Here are some points:
[-12 -46 -20  59 -59 -10  21 -12 -40  -1]
[-12  -6  -8  12 -12 -12  16  12 -36  -6]
[ 12 -12   0  35 -59 -23  20  12 -27  -3]
[ 35 -14 -14  12  35 -13  -4  12 -19 -16]
[ 35 -23  -2  12  12 -51  -5 -12  -8   3]
[ 12 -20 -18  12 -59  59  26  35  -4 -21]
[ 12 -18  -6  59 -59 -49  12  12 -25  13]
[ -59 -118   13  -59  -59  119   47   59  -85   56]
[ 35 -15  -9 -12  12  38  20  12  -8 -12]
[-35  18   5  35  12 -20  -2 -59 -33 -12]
[  35   -5   53  -35   59 -127   26   35    5  -27]
[-35   2  26 -35 -35  13  -9  12  17  26]
[ 59 -63 -46  59 -59   1  28  35 -17 -16]
[-35  42  30 -59  59  15  -7 -35  32   7]
[-59  35  43 -59  12  -2  -6 -59   7  21]
[-35  21  17 -35  35  37  -4 -35  24  -4]
[-12  49  11 -12  12  17   4 -12  -1 -31]
[ 59  66  34 -35 -35 103  11 -59 -21  24]
[-35  63  40 -59  59  20 -25 -59  37   4]
[-12  60   4  59  59 -75  18  35  60  55]
[-12  19  47 -59  12   4 -22  59  76  65]
[ 59 -37 -50  59 -59 -24  51  12 -82 -53]
[-35  11   7 -12 -12  19   3 -12   4  -3]
[ 59  -4 -24  59 -35  -7  31  35 -34 -28]
[-12   0  15 -12 -12 -19  -1  12  14  31]
[ 35  25  10 -35 -12 -25  -5  12  32   5]
[ 59 -87 -42  35 -35  21  25  59  11  19]
Here are 16 more points, each followed by its number:
[ 35 -53  31 -12  35 -23 -84  35  37  11] 0
[ 12  35  18 -59  35 -39 -30  12  35  26] 1
[ 12  -7 -24  35  59  33  23 -35 -27 -44] 2
[-35  26  29 -35  35   6  -8 -12  21  23] 3
[ -59   15  120  -35   59  -49 -127  -35   93  104] 4
[ 35 -16 -10  12  35  18   7  35  24   0] 5
[-12  -1 -17  35  35  45  11 -35   0 -30] 6
[ 59 -48 -27  35 -35 -21  42  12 -33 -10] 7
[-12  70  64 -35 -12 -63 -27  12  48  25] 8
[ 59 -65 -43  35  12  32  19  59 -10 -13] 9
[ 59 -50 -44  59 -35   9  39  35 -21 -20] 10
[-35  12  23 -35 -35  25  11 -35 -15   2] 11
[-12 -50 -35  35  59  -4  67  59 -57  39] 12
[-59  56  49 -59  59 -50 -13 -59  37  52] 13
[  59   28  -57   35  -59  -23   46  -59  -54 -127] 14
[-35  60  65 -59  59 -28 -42 -12  53  47] 15
Which of these numbered points is nearest to each point below, ignoring the 3 directions in which the first points spread most? Its number follows each.
[ -35   13  -32   12   59  -59   11  -35 -127  -89] > 12
[ 12  13   2 -12  59  24  -3 -12  36  -1] > 5
[ 59 -62 -63  59 -59 -86 -19 -59 -77  32] > 13
[-12  21  -1  12  35  -5  -2 -35  -5 -17] > 3
[ 59 -34 -43  35 -35 -13  56  35 -49 -50] > 7
[  59  -69  -83   59  -59 -103  -42  -59  -50   63] > 13
[-35  10  13 -12  59  30   8 -59 -12  -9] > 2
[-59  27 -14  12  35  40 -40  59  11  14] > 6
[ -59  -64  -34  -12   35  -19 -127  -59   -2  -24] > 0
[ 59 -78 -54  35  12  17  30  59 -13 -31] > 9
[ 35  -3 -30 -59  59  22  19 -12  24  15] > 9
[-59   3 -99  59 -12  31  -6 -59 -65  66] > 13
[ 35 -13   1 -35  35  30  -5  59  54  22] > 5
[-59   0 -15 -59 -59   9  23  12  -6  23] > 11
[ 59 -89 -64  59 -35  49  47  59 -16 -22] > 5
[ 59 -10   2 -12 -12 -44   1  35  25  27] > 1
[ 59 -39 -50  35 -35  56  47  59  -8 -49] > 5
[ 59 -10 -18  12  12   8  15  35  -8 -16] > 5
[ 35   6  49 -59 -59 -57 -32  59  61  61] > 8
[ -35   57 -113   12  -59  -18   43   59  -94  -93] > 14
[ 12   1   5 -12 -12 -22  -6  35  11  15] > 15
[ 12 -19  -8 -12 -12  -2  -5 -12 -24 -15] > 1
[ 35 -15 -13 -12  35  19  25  12  -7 -17] > 9
[ 12  11  31 -59  35  -5 -13  35  57  40] > 1
